[131 133 122 154] : fav
[136 134 129  91] : Kap
[127  72 176 126] : gef
size: [127  72] -> 2
shift +1: [127] -> [128]
size: [136 134 129  91] -> 4
shift +1: [131 133 122] -> [132 134 123]
gone gef: [ 72 127 176] -> [126]
shift -1: [134] -> [133]
size: [131 133 122 154] -> 4

[149 108  91 107] : visu
[116 140 114 116] : kotum
[160  96  71  93] : pena
[142 113 100 113] : pili
[121 136 138 137] : vize
[115 141 152 142] : dol
[128 129 128 128] : raf
[141 116 114 116] : rusi
perm: [116 141 114 116] -> rusi
gone vize: [121 138 136] -> [137]

[136 148 136 131] : Sepu
[145 148 136 129] : Fom
[145 148 136 146] : mito
shift -1: [145 148] -> [144 147]
gone mito: [146 148 136] -> [145]
shift -1: [136] -> [135]

[129 130 128 142  99 115 148 121 154 123 138 128 148 106  99 136 146  97
 122 155 156 143 108  99  93 135 137 145 107 142 149  92 102 139 125 130
 105 168] = zuvo
[122 143 149  87 162 105 165 116 121 137 146 133 126 101 147 118 124 150
 135 100 125  89 109 124  89 137 116  89 153 108 145  99 113 155 100 170
 142 128] = Zofod
[116 150 133 128  92 114 127 107 162 120 150 117 158  99  93 145 134 126
 100 165 162 139 125 107  82 140 149 166  89 155 130 101 105 149 112 142
 115 154] = Fofen
[150 128 139 112 126 100 125  82 158 155 107 116 149 140  89 115 105 145
 133 133  92 149 162 142 127 114  99 150 130 165 101 166  93 120 162 117
 107 154] = tolo
[135 156 123 137 140 167 120  97 112 138 124 122 110 109 118 114 105 149
 115 109 106 124 107 100 110 111 112 121  94 158 120 104 104  88  73 124
 158 112] = sek
[140 159 116 150 136 179 108  92 113 142 119 123 109 112 110 115  99 150
 107 115 102 135 104  95 118 106 112 129  80 171 108 108 103  73  65 111
 161 108] = gifo
[122 141 157  79 170  95 172 118 124 132 148 133 132 100 153 118 130 149
 138  99 127  87 112 128  82 142 117  81 164 101 150 100 112 164 106 177
 139 126] = rig
[120 141 157  71 168  89 175 119 124 132 151 137 133 100 156 116 134 150
 141  96 129  81 115 129  85 144 116  79 169  96 152  98 116 170 110 183
 138 127] = Pifur
shift -1: [100 170] -> [ 99 169]
size: [120 141 157  71 168  89 175 119 124 132 151 137 133 100 156 116 134 150
 141  96 129  81 115 129  85 144 116  79] -> 28
perm: [ 82  89  92  93  99 100 101 105 107 107 112 114 115 116 117 120 125 126
 127 128 130 133 134 139 140 142 145 149 149 150 150 154 155 158 162 162
 165 166] -> Fofen
shift -1: [113 142 119 123] -> [112 141 118 122]
perm: [ 73  88  94  97 100 104 104 105 106 107 109 109 110 110 111 112 112 112
 114 115 118 120 120 121 122 123 124 124 124 135 137 138 140 149 156 158
 158 167] -> sek

[ 73 112 131 105 113 120 109 122 111 115] = sito
[ 73 112 131 105 113 115  94 110 104 111] = lefe
[ 71 109 126 106 113 120 113 122 111 115] = lirug
size: [ 71 109 126] -> 3
shift -1: [109 122 111] -> [108 121 110]
size: [ 71 109] -> 2

[113 135 168 126 115 117 144] = dozu
[ 84 161 158 114 102 164 119] = mazop
[199 109 119 148 156 104 164] = Siv
[108 144 128 113 128 137  95] = Lur
[164 160 114 119  84 158 102] = bota
[174 118 100 126 137 103 180] = kur
shift +1: [144] -> [145]
gone Siv: [164 119 104 109 199 156] -> [148]
q: [102 164 119] -> mazop
perm: [ 84 102 114 119 158 161 164] -> mazop

[106 161 135 110 121 126 163 139 134  95 118 120 107  94 143 133 110 137
 113 149 104 108 156 113 128  98 126 120  97 124  97 157 135 109 140 134
 139 169 128 149 147 129 115 124 134 114 106 130] = vomon
[104 120 130  93 128 130 116 126 124 100 123  90  92 100 120 125 120 122
 106 127 118 114 132 119 130 126 111 106 117 106  96 125 102 128 116  81
 103 125 125 111 108 126 120 132 123 116  81 116] = foz
[126 122 127 125 116 123 124 116 111 125 106  90  96 130 132 106 132 125
 120 106 119 120 100 116 125 120 108 130 120 111 123 104 126  81 118 128
  81 128 114 102 117  94 116  92 100 103 126 130] = rara
perm: [130 106 114 134 124 115 129 147 149 128 169 139 134 140 109 135 157  97
 124  97 120 126  98 128 113 156 108 104 149 113 137 110 133 143  94 107
 120 118  95 134 139 163 126 121 110 135 161 106] -> vomon
size: [104 120 130  93 128 130 116 126 124 100 123  90  92 100 120 125 120 122
 106 127 118 114 132 119 130 126 111 106 117 106  96 125 102 128 116  81
 103 125 125 111 108 126 120 132 123 116  81] -> 47
perm: [ 81  81  90  92  93  96 100 100 102 103 104 106 106 106 108 111 111 114
 116 116 116 116 117 118 119 120 120 120 120 122 123 123 124 125 125 125
 125 126 126 126 127 128 128 130 130 130 132 132] -> foz
shift +1: [143 133] -> [144 134]
perm: [130 126 103 100  92 116  94 117 102 114 128  81 128 118  81 126 104 123
 111 120 130 108 120 125 116 100 120 119 106 120 125 132 106 132 130  96
  90 106 125 111 116 124 123 116 125 127 122 126] -> rara
perm: [116  81 116 123 132 120 126 108 111 125 125 103  81 116 128 102 125  96
 106 117 106 111 126 130 119 132 114 118 127 106 122 120 125 120 100  92
  90 123 100 124 126 116 130 128  93 130 120 104] -> foz
shift +1: [135] -> [136]

[179 147  95 114 138 139 142 145 146 128 122 134 177 137 121  72 152 118
 128 156 155  96] -> simut
[190  96 141  91 119 145 140 129 146 120 110 119 171 128  88  99 133  98
 130 144 150 102] -> gevak
[179 147  95 114 138 136 142 107 146 128 122 134 177 137 121  72 152 118
 128 104 117 122] -> Bug
[151  66 181  97 106 141 126 154 131 117 110 107 128 117  85 154 108  99
 130 119 127 131] -> getus
[135 105 123  94 165 135 142 166 149 142 155 135 168 113  73 121  92 119
 122 144 131 172] -> Vebit
[179 147  95 114 138 136 142 107 146 128 122 134 177 137 121  72 152 118
 128 156 155  96] -> norap
[182 110 153 116  87 138 127 103 128 108  87 112 137 139 131 111 158 103
 134 129 146  70] -> luset
[126 101 128  99 163 134 138 170 145 141 155 132 157 112  74 133  88 122
 122 139 126 179] -> Badu
[185 131 104 102 139 140 145 118 149 129 123 132 183 131 103  77 143 110
 128 154 155 103] -> gefu
[124 134 177 137 121 186 147 129 152 136 137 138 187 127  95  79 130 115
 124 157 151 124] -> menin
[163  77 154  86 133 143 137 158 145 127 127 119 161 116  68 128 103  99
 126 137 135 143] -> ribat
perm: [156 155  96 179 147  95 114 138 139 142 145 146 128 122 134 177 137 121
  72 152 118 128] -> simut
q: [179 147  95 114 138 136 142 107 146 128 122 134 177 137 121  72 152 118
 128 104 117 122] -> Bug
size: [126 101 128  99 163 134 138 170 145 141 155 132 157 112  74 133  88 122] -> 18
gone menin: [147 124 124  95 124  79 186 130 152 137 137 134 157 127 151 136 121 115
 129 138 177] -> [187]

[ 64 114  82  65 131 159 154 137]  mivo
[159 129  85  64 146 150 131 133]  Vamaf
[125 106 143 113  90 165 147 115]  noga
[143 158 122 103  97 141 119 149]  luniz
[120 136 111  99 118 164 146 121]  beze
[133  98 162 125  99 141 135 131]  modol
[ 97 149 158 122 103 119 143 140]  keb
[124  94 131 104  86 151 151 113]  Lagiv
perm: [ 97 103 119 122 141 143 149 158] -> luniz
gone mivo: [159 114  64 154  82 137 131] -> [65]

[108 138 173 153 114 102 105  65  91 169 145 176 152 180 148 124 125 163
 150 135 120 143 140 110 135  96 114 113 125 181 114 125 165 198 129] = fasok
[152 135 108 124 148 161 158 156 139  94 117  85 127  95  90 135 117 116
 119 121 146 132  99 137  91 161 128 128 138 106 116 113 122  85 131] = pudel
[152 135 108 124 148 161 158 156 139  94 117  85 127  95  90 135 117 116
 119 121 124 129 126 141 120 148 124 143 158 102 125 140 119  87 116] = zub
[152 135 108 124 148 161 158 156 139  94 117  85 127  95  90 135 117 116
 119 121 146 132  99 137  91 161 128 128 138 125 138 130 124 108 119] = loz
[154 112 104 119 134 152 136 162 126 124 134 103 115 106 106 128 128 107
 119 122 137 129 110 134  98 140 137 144 125 118 147 139  91  97 137] = fena
[152 131 108 124 148 161 158 156 139  94 117  85 127 130  90 135 117 116
 119 121 124 129 126 141 120 148 124 143 158 102 125 140 119  87 116] = demil
size: [152 135 108 124 148 161 158 156 139  94 117  85 127  95  90 135 117 116
 119 121 146 132  99 137  91 161 128 128 138 106 116 113 122  85 131] -> 35
q: [139  91  97] -> fena

[190 113  55 121 135 149  96 177 126 158 103  81 168 166 143 125 193 153
 115 170 163 161 149 114  83 133 131 116 109] -> bemem
[158  63 112  88 163 141 120 145 123 112 114  95 163 195 159 143 161 150
 102  91 103 141 146 126  77 133 115 125  92] -> tof
[158  63 112  88 163 141 120 145 123 112 114  95 163 195 159 143 161 150
 102  91 103 141 139 144 135 108 142 144 123] -> mudo
[158 113  55 135 121 149 120 145 123 112 114  95 163 195 159 143 161 150
 102  91 103 141 146 137 110 113 116 154  91] -> dakun
[158  63 112  88 163 141 120 145 123 112 114  95 163 195 159 143 161 150
 102  91 103 141 146 126  77 133 149 154 120] -> lura
[140  56  91 133 125 134 115 117 113 124 128 114 155 164 133 185 123 178
 122 103  91 131 133 121  63 126  95 147  95] -> konor
q: [113  55 121 135 149] -> bemem
size: [158  63 112  88 163 141 120 145 123 112 114  95 163 195 159 143 161 150
 102  91 103 141 146 126  77 133] -> 26

[144 106 100 123 142] -> Bul
[ 99 123 106 144 142] -> nivu
[119 135  63 122 118] -> zizaz
shift -1: [123 106] -> [122 105]
shift -1: [99] -> [98]
perm: [142 123 100 106 144] -> Bul
gone Bul: [144 123 106 100] -> [142]
shift +1: [63] -> [64]
shift +1: [ 99 123 106 144] -> [100 124 107 145]

[140  73 156 126 177 108 139 121 137  98  97  95] = keti
[147 135 142 149 127 125 166  83 150 157 136  99] = lezut
[118 122 146 131 145  94 127 124 125 166 131 160] = belov
[127 124 166 131  94 146 122 131 118 145 124 160] = Gige
gone Gige: [ 94 131 160 124 145 131 118 124 166 122 127] -> [146]
gone keti: [140 108 121 126  97  95 139 177 137 156  73] -> [98]
q: [127 125 166] -> lezut
perm: [146 127 131 166 124 131 122 145  94 160 118 124] -> Gige

[122 148 114 121  80 140 131 100 183 103 109 125 159 159 189 148] : zure
[126 105 138 150 130 121  92 158  85 112 120 143 123 170 168 125] : Fik
[141 156 109 114 124 166 118 149 126 122 122 146 130 132 121 121] : Genid
[154 119  91 100 137 128 119 108  93 104 111  62 154 169  94 155] : bol
[130 130 125 128 128 129 128 128 127 129 128 130 128 129 125 128] : makor
shift -1: [129 128 130 128] -> [128 127 129 127]
q: [150 130 121  92 158  85 112 120 143 123 170] -> Fik
gone Fik: [138 130 121 120 168 112 170 125 126 123 158 150  92 105 143] -> [85]

[125 142  90 175 123 127 108 159 122] = dodul
[142 175 108 127 159  90 123 123 125] = feb
[140 123 113 151 139 144 101 132 141] = fime
q: [140 123 113 151] -> fime
shift +1: [144 101 132] -> [145 102 133]
perm: [108 159 122 125 142  90 175 123 127] -> dodul
size: [140 123 113 151 139] -> 5
q: [151 139 144] -> fime

[127 143 150 144 135 110 131 125 112 135 124 128 123 130 120 106 101 148
  99 154 150 137 119 101 131 105 132 105 146 100] = ged
[105 120 101  99 130 146 150 125 150 106 119 101 105 128 148 132 135 137
 127 123 131 124 131 101 135 143 144 112 154 110] = Nutog
[161 134 132 138 137 139 121 129 137 118 155 128 150 124 129 139 144 129
 144 106 110 151 172 147 128 185 121 143 145 144] = gat
size: [127 143 150 144 135 110 131 125 112 135 124 128 123 130 120 106 101 148
  99 154] -> 20
size: [127 143 150 144 135 110 131 125 112 135 124 128 123 130 120 106 101 148
  99 154 150 137 119 101 131 105 132 105 146 100] -> 30
perm: [100 146 105 132 105 131 101 119 137 150 154  99 148 101 106 120 130 123
 128 124 135 112 125 131 110 135 144 150 143 127] -> ged
shift -1: [124] -> [123]
shift -1: [132] -> [131]

[ 66 135 131 137 143 110 127 128 124 121 143 125] -> duza
[ 65 135 131 137 143 110 127 128 123 121 144 125] -> tob
[ 66 135 131 137 143 110 127 128 120 121 131 125] -> Rim
[ 70 135 131 136 144 110 127 143 124 125 121 128] -> vus
q: [127 128 123 121] -> tob
q: [128 124 121 143 125] -> duza
gone vus: [144 136 135 121 131 143 124 110 127 128  70] -> [125]
size: [ 70 135 131 136 144 110 127 143 124 125] -> 10

[125 119  58 119] -> vilut
[124 117 133 117] -> Lirum
[124 117 133 145] -> pabo
[124 117  68 113] -> sopu
q: [117  68] -> sopu
shift -1: [125 119  58] -> [124 118  57]
perm: [119 125 119  58] -> vilut

[ 74 164  93  94]  nada
[ 61 189 101  99]  Fet
[ 83 156 102  94]  Nifor
[189 100  99  61]  Gima
[ 62 189 101  99]  nofa
[ 65 184 104 101]  zuk
perm: [189  99 101  61] -> Fet
gone nada: [74 94 93] -> [164]

